One turn sends every row of this set to another row. A few are shown first. Where does it send the rows asked after them?
darek: [-15.1 -18.2   4.0  11.9   5.0   4.6   4.5  -5.5   1.7  -1.9   8.6  11.4
  23.0  -5.0 -34.8  25.4   8.3 -10.6  -6.0  -2.9 -18.0   1.5 -16.5  -5.6
 -17.7  -1.7 -13.4  -0.9  18.7   7.2  14.8  -1.8 -16.2   0.3]
zug: [ -6.4  -7.3  -3.5   2.2  10.8   6.5 -15.0 -17.5   8.9  23.5   3.7  11.0
  11.7  -7.7 -24.1  18.9  20.2 -10.7  -1.7   8.1  -3.2  18.0  -8.2  -5.3
 -24.9   8.4  -8.2  -1.7 -15.7   4.2  11.7 -16.7 -14.9 -22.4]
poza: [  0.2 -30.5  -5.3  27.6   7.0  25.6  -2.4 -18.1   3.9   0.4   5.2  -6.1
 -16.9  -6.0  20.9  -1.7  25.4  -3.0  -3.0  -3.9  -3.7  25.9   5.6  -4.7
 -13.0  19.3 -12.8 -10.1  -2.4  -6.5   9.1  -2.5  -7.7   5.4]
peda: [-11.9  -8.9  -2.1  16.8  17.0  12.3  11.6 -15.5   0.9  21.7   1.6   9.2
 -16.9   4.6  -2.8  -7.9   4.4  -6.5  16.6   0.0 -24.3  13.5   2.5 -13.4
 -18.8 -11.5   3.5   9.6   4.1 -10.2 -18.6  -6.3 -11.4 -14.6]
Nadu: [ 17.5 -10.8  -9.0  24.8   6.7  -1.1   1.4  -0.1   9.4  -8.2   0.7  -5.4
  18.9 -15.0  18.3   2.7   4.1  12.5  17.5   7.9   2.5   4.8  12.7 -20.1
 -32.6  -3.3   4.8  -9.7 -10.8  -9.9 -12.3  18.3  -7.2 -13.3]
pid: [-17.4 -26.1   1.8   1.9  -3.1  10.0   8.5  -9.9  -0.1   3.9   5.9   9.3
  20.5 -10.5  11.2  18.6   1.0  -1.5   3.7  -0.2 -46.6  14.3 -13.1 -10.8
 -22.4   9.3  -0.7  -6.0  -6.6   3.9  10.2  -1.4  -8.3 -32.3]
bosef: [  3.8 -22.4   2.8  36.2  -1.2   0.3   5.5 -12.1  13.2  17.8  13.6  10.7
 -12.8  13.7   2.1  17.4 -19.4   9.9   1.8   0.6  14.0  -9.2   6.8  -3.1
 -14.2   0.0 -25.0   7.8   3.3   9.9  11.0  14.9 -15.4  -2.7]
lal: [ -7.3 -15.5 -19.9  23.0  -2.7 -11.8  -7.1  -4.6   8.5  14.3  -2.6  15.9
  -3.1 -13.1 -20.5   8.7   7.0 -25.0 -24.7  -7.4 -12.9  11.5 -19.0 -22.1
  -6.1   1.8  -7.1 -11.9  -0.2   2.8  25.8  -5.3  -7.1 -14.3]
Mimip: [ -7.4 -28.5  -4.3  16.5  -1.4  13.4  20.9  20.5 -13.3 -16.3  21.4  -2.3
   6.8  -7.0 -22.7  13.6   5.4  -2.3   7.9 -13.4  -5.1   2.9  -9.3   5.5
 -16.7   8.1   0.7 -27.6  -7.6   3.0  24.0  15.4 -24.3 -17.0]
guz: [-13.8 -21.0  -1.4  29.1  -3.0   2.9   9.7  -4.4   2.8   2.3  -5.1  11.1
  -9.1  -5.0  32.9  26.4   1.7  -9.5  19.3 -15.6   4.7  16.5 -21.4 -18.0
 -21.1 -10.2  -4.5  -7.1   4.4   4.5   7.8   8.2  -0.7   0.8]
panem: [  9.3 -27.2 -16.6  19.3   9.7   7.2  19.2  16.9   3.4  -8.9  15.4  -8.1
  -4.1  -1.7  -4.3   7.5 -10.9  10.2  14.1 -26.3  -7.3  11.5 -17.6 -22.5
   0.4  10.2  -5.5   5.0  -7.0   5.3  -9.2  15.8 -13.4 -23.1]
fil: [ -7.7  -5.9  11.4  27.8  20.5   9.4  -6.5 -24.8 -25.1  -3.8 -10.1   3.2
  -0.7 -12.1   7.5  -3.8  15.9  -2.6  17.3  -9.1 -10.5  14.4   1.1  -2.2
  -9.0 -12.4 -10.0   7.6  10.0  -1.2  -2.1  14.2 -12.3 -13.0]
Rak: [-27.5 -27.9 -10.9   9.2  -8.8   0.9 -20.2  -7.2 -20.5  -5.7  -0.4  -0.6
  12.4 -20.8  -7.2   2.4  16.6  -3.9   2.6   4.3  -5.8  21.1 -10.9 -10.8
 -10.3  -2.0   7.6 -20.7 -20.3  -0.1  23.1   6.3 -24.1 -22.7]
tupar: [ 11.7 -14.2   2.5   3.2   2.9  14.8   1.2 -12.4  -8.7  -2.5  12.1   2.3
  -5.7   5.5   8.7 -38.4   6.2   1.8 -12.2   4.4  15.3   6.7  12.6 -10.4
 -16.6  18.0  -2.0  -3.2 -12.0  -8.6   9.4   1.6  -6.4  -3.5]
Pag: [ 11.0   0.6  14.2  28.0  11.8  -8.7  11.8 -27.3  -6.5   0.3  21.0   4.7
 -11.0   6.3  -5.2  26.2  -6.8   5.1   7.0  -9.7   5.1  22.1  17.5 -14.9
  -8.1   0.9  -7.1   2.3   1.1  10.2  17.3   4.3  -2.3 -34.7]
res: [  7.3 -12.6  -8.7  32.6   4.6 -19.0  19.1  -3.8  -4.0 -20.8  14.9   1.2
  16.9 -15.9   8.4  25.3   0.8   7.0 -12.6 -20.7  -7.5  14.3  16.3  -8.2
 -10.4  13.8   1.6  -3.1  -5.7   1.2  17.5   3.9 -29.5  -8.7]
Fut: [-12.9 -22.4   1.6  25.3   4.8  10.0  -9.3 -18.0  11.1  18.9  22.1   7.5
  12.1   6.5  -2.4 -10.6   3.0  14.5 -18.4  18.6  15.1   0.6   0.5  -3.9
 -29.4  12.5  -5.5  -7.5   6.6   4.5  25.5  -4.1 -20.3  -9.8]
rodu: [  7.4 -31.5  -1.9  15.1 -12.4  -2.4  22.8   9.6  18.5  -8.4  12.0  13.1
  -6.2  14.9  22.6   1.5 -11.1   2.2  -0.7  -5.6   8.7  17.3 -18.0 -29.4
 -23.2   4.5  -5.2  -3.5   5.5  -8.4   0.0  14.4 -11.3 -18.9]
Tof: [ -2.0  -8.8   4.9  27.0   2.9 -24.2   7.8  -2.3  -2.2   2.3  10.2   3.1
   8.1  -6.7  37.6 -15.4   4.9   5.5  -2.4  17.7 -13.4   9.5  14.8 -12.4
 -10.9  -5.3  -5.7  -6.4  -4.2 -18.3  16.5   9.8  -8.9  -7.4]
segiz: [ -7.3 -17.3  -0.2  37.5   1.6   8.4   7.6  -9.4  -0.2   0.1   2.1   8.7
  -4.1   0.1 -12.1   7.9   2.5   0.0 -17.4 -18.1  28.1  11.3  39.2 -11.8
  -1.2   0.4  -3.7  -6.8  -9.6   4.0  11.2   4.6  -9.2  -8.6]
Dol: [ 19.6 -11.2  -1.9  16.1  -7.3 -14.8   9.9 -16.4  13.6   3.0   9.1  -4.7
   8.7  -5.7   8.9  18.3  -7.2  -6.6  -9.6  -9.7  14.8   1.7 -23.9 -18.1
 -16.2   4.3   3.1  -6.5   9.1  10.7  21.6  -5.2  -7.7 -39.7]
miza: [ -9.0 -24.4   3.0  -4.4   2.3   4.5   9.3 -11.2  -0.6   0.5   6.8   5.5
 -29.8  -7.2   7.2 -23.0   3.1   6.9 -14.5  -1.8  13.3   8.8  -8.8 -10.8
  -7.1   3.1   0.0  -2.0 -15.8  33.5  10.9   7.1 -18.7 -12.7]
Nin: [ -9.6 -12.3  -1.9  15.9   0.8  -2.2   7.7  -2.4  -1.1  -1.1  10.3  10.3
 -23.0  -7.5   2.1  -7.1   1.2  -5.4 -25.7 -11.0 -25.2   0.1 -13.4  -2.0
  -9.4  12.8  -1.0 -18.7 -12.5   6.5  13.6  12.8 -20.4 -50.3]
sar: [ -4.2   1.5  10.4   6.6  17.7  -5.3   7.5   4.7 -30.1  -7.3   8.6  13.3
  17.1   0.6   7.1   0.9  -0.3  16.4   9.5  -4.9  14.1  16.1  -0.2 -14.1
 -15.5  -3.2   2.4   7.1   9.3 -14.7   7.9  28.9 -11.6 -25.6]
kugok: [-18.6 -15.8   6.6   8.8  16.2   9.8   9.3   6.9  -3.5  23.3   8.3  13.9
  -1.9   3.8  -9.9  -4.8   2.7   1.9  17.7  12.3  -0.2 -14.2  -7.3   7.0
 -25.7   2.0   1.6 -22.7 -22.4   4.7   3.2  -4.0  -1.7 -32.9]
levag: [  0.9 -14.2   5.0  16.7 -17.7 -11.0   7.0 -11.2   4.5 -36.6  14.4   1.0
   1.7  -8.0  23.0  -4.6  22.8  14.7   4.6   8.0   3.5   3.3   5.7 -15.2
 -21.6   4.3   2.1  -5.2   5.7  10.3  10.0  14.4 -10.6  -4.4]
kani: [  0.9 -14.3  -5.2  -0.1   2.0   4.9   6.7  -3.3  -1.0   2.0  -3.6   4.9
  -6.8  -6.2  -7.0  11.1   7.7 -12.1  29.2 -22.5  10.5   7.4  -8.9  -6.2
 -16.3   1.8   1.9 -17.2   5.1   9.1  13.5  21.4  -5.7  20.3]
siki: [ -2.5 -14.7  -5.6  14.0   2.9   1.1  14.8 -14.0 -10.2 -20.1  18.7  18.7
  17.4 -10.0 -25.8  18.5  -7.4  12.6  -2.4   7.1 -13.6  10.8   9.7 -19.4
 -27.9 -10.3  -4.0  -6.0  -7.9 -19.8  19.6  22.7 -24.2 -17.7]
gubeg: [ -6.1 -43.5 -16.3   8.2  -3.1   4.8  -1.2  -6.6  -4.6   7.1  -8.6  -5.4
   4.5 -13.7  -8.7  -3.2   8.7   3.0   1.7  11.3 -19.3 -17.8 -23.3  -9.3
  -9.3   6.4  -7.1 -21.9   1.5   3.1   7.0   1.4   5.1  -7.7]
Zeva: [ -2.6 -13.1   0.2  34.4   4.1  -0.8  10.3  -0.1  -5.5   1.3   0.0  13.0
  42.2  -3.7 -19.9  -7.6   6.5  -1.7   1.9 -20.7   0.9   9.7  17.7 -13.6
 -10.8   0.0  -3.2  -0.8  10.7  -5.8  20.6   6.4 -13.0 -30.1]
giva: [ -6.9 -16.2  -8.8  -3.7   3.7  -7.8   3.3  -4.6  -4.3  -1.1   7.6  13.9
 -20.9  -0.6 -27.4  -6.5   5.3   2.3   3.8 -31.5   1.0  11.5 -26.1 -10.3
 -31.1   0.8  -0.6 -11.4 -26.6  -3.8   3.9   9.3  -5.7 -12.4]
Tisa: [ -2.7 -19.6  -2.5  35.2   4.8 -12.0  10.1  -7.4  -2.4   2.3   5.8  15.7
  20.4  -0.9  -5.3  -2.5   4.7   6.9  23.8  18.8  19.7   1.2  13.4   1.3
 -18.7  -3.3  -2.0  -6.1 -18.4  14.5  14.7  -2.6 -15.0   7.8]
teg: [ -2.9 -24.1  -9.3   5.8  18.9  14.1  28.9  17.1  -8.2  10.7   4.6  11.7
 -10.0  -4.9 -23.3  -4.8  -3.0  -4.9 -15.8   5.2 -17.7  22.8 -14.4   1.8
 -15.7 -10.7  -4.1   1.2  -2.4   0.9  -1.5  15.2  -5.7 -14.8]
Gobuz: [-26.8 -11.3   3.2 -13.6  14.5   4.5  -5.0  16.9   2.9  -2.1  26.7   9.7
  -7.4   8.7  -3.6   5.3   3.3  -7.9  -2.0  -6.5  -4.8  19.4 -15.1   9.9
  -0.8  18.1  -2.8   3.6 -12.4   5.3   8.5   3.3  -6.9 -12.8]
beg: [ -0.4 -17.1 -12.9   1.8 -12.3 -18.0   1.0  -6.9  24.3 -14.1   6.7  25.9
  -5.0  -1.3   1.7   8.4  -8.7  -2.5  -2.0  -5.9 -12.2 -16.7   1.6 -24.9
  -4.7  12.2 -12.2  -1.4  -9.1  -6.7  13.1   8.4  -2.6 -29.7]
deg: [-18.2  -7.2  -5.5  19.3  -2.1   4.1   4.2 -14.3  -0.3  -0.4  11.9   3.2
 -16.7   1.3  11.0  13.2  22.3  -3.1 -21.2  -3.9  -6.1  39.1 -15.2   0.8
   7.8  15.6   0.0  -4.1  -3.1  -9.4   8.0  21.4 -20.6  -6.3]
Vapo: [-27.2 -13.6  13.8  13.5  26.5   0.6  22.0  -2.1 -21.7  16.6  18.3  11.8
  12.9   6.1  -1.5  -6.6  -1.0  19.9   7.6  -8.3  -3.2  24.6   0.2  -7.4
  -9.7   2.7  -4.9  -7.7 -25.3  -6.6  13.2  12.9  -3.6  -6.3]
kala: [  6.9 -13.2  -3.7  30.2  20.4 -24.9   0.2 -22.5  19.4   1.3   3.8  12.7
 -11.7  -4.5  13.9  -0.7  -4.0  11.9  -9.6  14.9  -8.1  -0.4   6.2 -13.8
 -11.7  12.3  -2.2  -7.6   2.9  19.0  -5.3  -2.6  -8.6 -28.5]
dasa: [ -1.7 -20.9  -3.6  -6.6   7.0   2.8   3.4  -6.9   4.4   2.1   9.2   8.4
   5.3  -7.2  -6.3   5.5   2.1  -3.7  -9.3  42.1  19.2  -2.0  14.4  -3.1
  -0.5  -0.8  -3.7 -11.4 -18.6  -7.8  16.1  -1.0  -5.0 -14.9]

lal -> darek
miza -> panem
Where do these go?
Pag -> segiz
sar -> tupar
giva -> teg
res -> Tisa
kani -> peda
Rak -> gubeg
Tof -> levag
guz -> fil
siki -> dasa
kugok -> Nin
Dol -> Zeva

